In the rows, 128 means zero.
Each path is a new rotation, seen through one point. The rows after it are directions, each followed by how far the rotation turns it, in deg/step (0 if it stays put).
Each turn is a multiple of 5 degrees from 10 to 175, or 0.
Each row of a path follows its step; steps can be skipped.
path 1
step 3: [128 145 133 122 128 120 136 128 135 139 130 132 132 134 120 123 127 136
 116 114 134 139 126 126 125 124 123 118 126 131 126 129 133 140 127 142
 135 118 127 131 131 120 136 131 123 126 130 131 133 131 127 134 133 124
 120 122 123 143 140 130 119 122 130 130 131]
step 4: [115 130 123 127 130 129 129 118 125 108 128 140 141 128 136 117 123 127
 123 130 128 120 118 135 126 126 132 133 142 129 122 126 136 131 140 129
 142 124 127 121 125 128 126 130 126 129 111 136 131 133 130 140 128 131
 125 128 136 124 125 130 131 132 122 129 119]
step 5: [123 116 118 130 126 127 128 122 129 117 123 117 129 127 128 121 122 127
 124 134 124 119 135 130 124 124 120 132 124 125 139 140 128 129 135 122
 126 134 124 122 143 127 125 135 145 130 141 119 126 133 137 124 143 136
 128 127 123 126 135 124 128 134 143 129 131]
step 13: [126 129 127 133 139 123 123 125 116 124 124 134 137 138 132 132 131 122
 143 121 132 138 122 138 131 129 125 120 126 127 112 126 132 124 129 137
 140 127 123 130 136 127 124 120 123 125 124 136 112 138 120 136 125 118
 131 124 124 132 123 123 130 123 122 117 130]
step 32: [125 123 130 118 121 130 135 125 142 124 129 129 141 137 127 124 126 132
 127 130 129 133 117 136 128 129 124 123 132 127 133 122 133 143 135 113
 130 138 125 131 126 115 134 127 132 118 124 121 123 118 117 127 127 134
 129 130 127 132 118 126 137 115 116 120 124]
step 33: [126 124 129 127 129 123 135 134 132 123 130 122 119 122 136 124 125 120
 113 122 132 124 138 132 118 132 131 126 143 133 130 133 128 120 130 134
 131 134 118 127 114 126 128 134 137 126 120 116 138 128 129 128 130 125
 141 123 123 147 137 121 134 137 132 124 133]
step 34: [133 134 127 127 119 125 136 126 122 130 124 132 115 132 112 128 131 127
 123 128 126 135 125 131 125 123 127 132 126 134 123 125 127 128 131 125
 141 131 120 125 137 129 129 112 124 137 118 135 127 139 136 129 135 131
 118 132 133 135 135 135 133 130 145 145 129]
step 40: [124 134 136 131 127 133 132 123 128 128 122 129 131 133 125 132 126 141
 122 126 120 123 141 124 128 122 118 136 121 129 116 127 141 115 132 138
 127 123 122 116 135 130 122 129 128 133 144 123 132 133 133 121 133 124
 124 127 125 140 124 136 113 130 131 138 122]
step 43: [130 122 136 129 116 139 135 125 128 142 133 133 123 131 119 132 128 129
 139 121 131 136 128 131 128 127 131 122 134 130 129 126 125 123 117 132
 122 127 108 129 133 135 128 128 119 138 130 122 135 128 124 134 126 127
 125 119 117 136 117 127 128 136 146 123 129]
Directions:
[129 128 130 128 128 131 131 128 128 128 129 129 129 129 129 130 127 129
 129 129 127 128 129 128 126 126 127 130 126 127 132 130 130 130 127 129
 127 129 128 129 130 127 129 127 126 129 130 126 128 128 127 129 128 127
 127 129 129 129 126 129 127 124 132 132 133] => 125
[128 129 126 127 125 131 126 127 131 129 129 127 128 127 125 129 128 129
 126 127 128 128 128 130 131 130 126 127 127 130 130 130 125 130 126 126
 128 127 127 127 129 129 130 128 128 126 129 129 127 130 126 129 129 131
 126 127 130 129 131 127 128 129 127 127 132] => 160
[129 127 127 126 130 129 124 130 127 130 129 125 129 128 127 131 129 131
 130 128 126 128 132 129 128 131 126 128 126 127 128 129 127 126 130 128
 128 128 128 127 126 130 125 128 126 127 126 129 127 127 130 129 128 127
 128 128 130 127 126 128 126 127 126 131 126] => 25
[128 127 131 129 128 127 128 130 130 129 127 130 127 130 126 127 128 127
 127 125 128 129 132 127 125 130 130 126 129 129 127 130 126 128 130 125
 126 128 127 129 129 129 125 127 125 126 127 126 128 128 124 126 127 129
 128 125 127 126 128 128 131 126 128 127 129] => 70
[126 131 128 130 130 127 128 126 128 126 127 130 127 127 127 126 128 129
 129 125 130 128 128 129 129 126 131 128 127 127 127 129 126 128 129 125
 127 128 127 127 129 130 127 129 131 128 130 128 129 128 130 128 127 131
 129 127 132 127 128 130 123 126 128 129 127] => 70
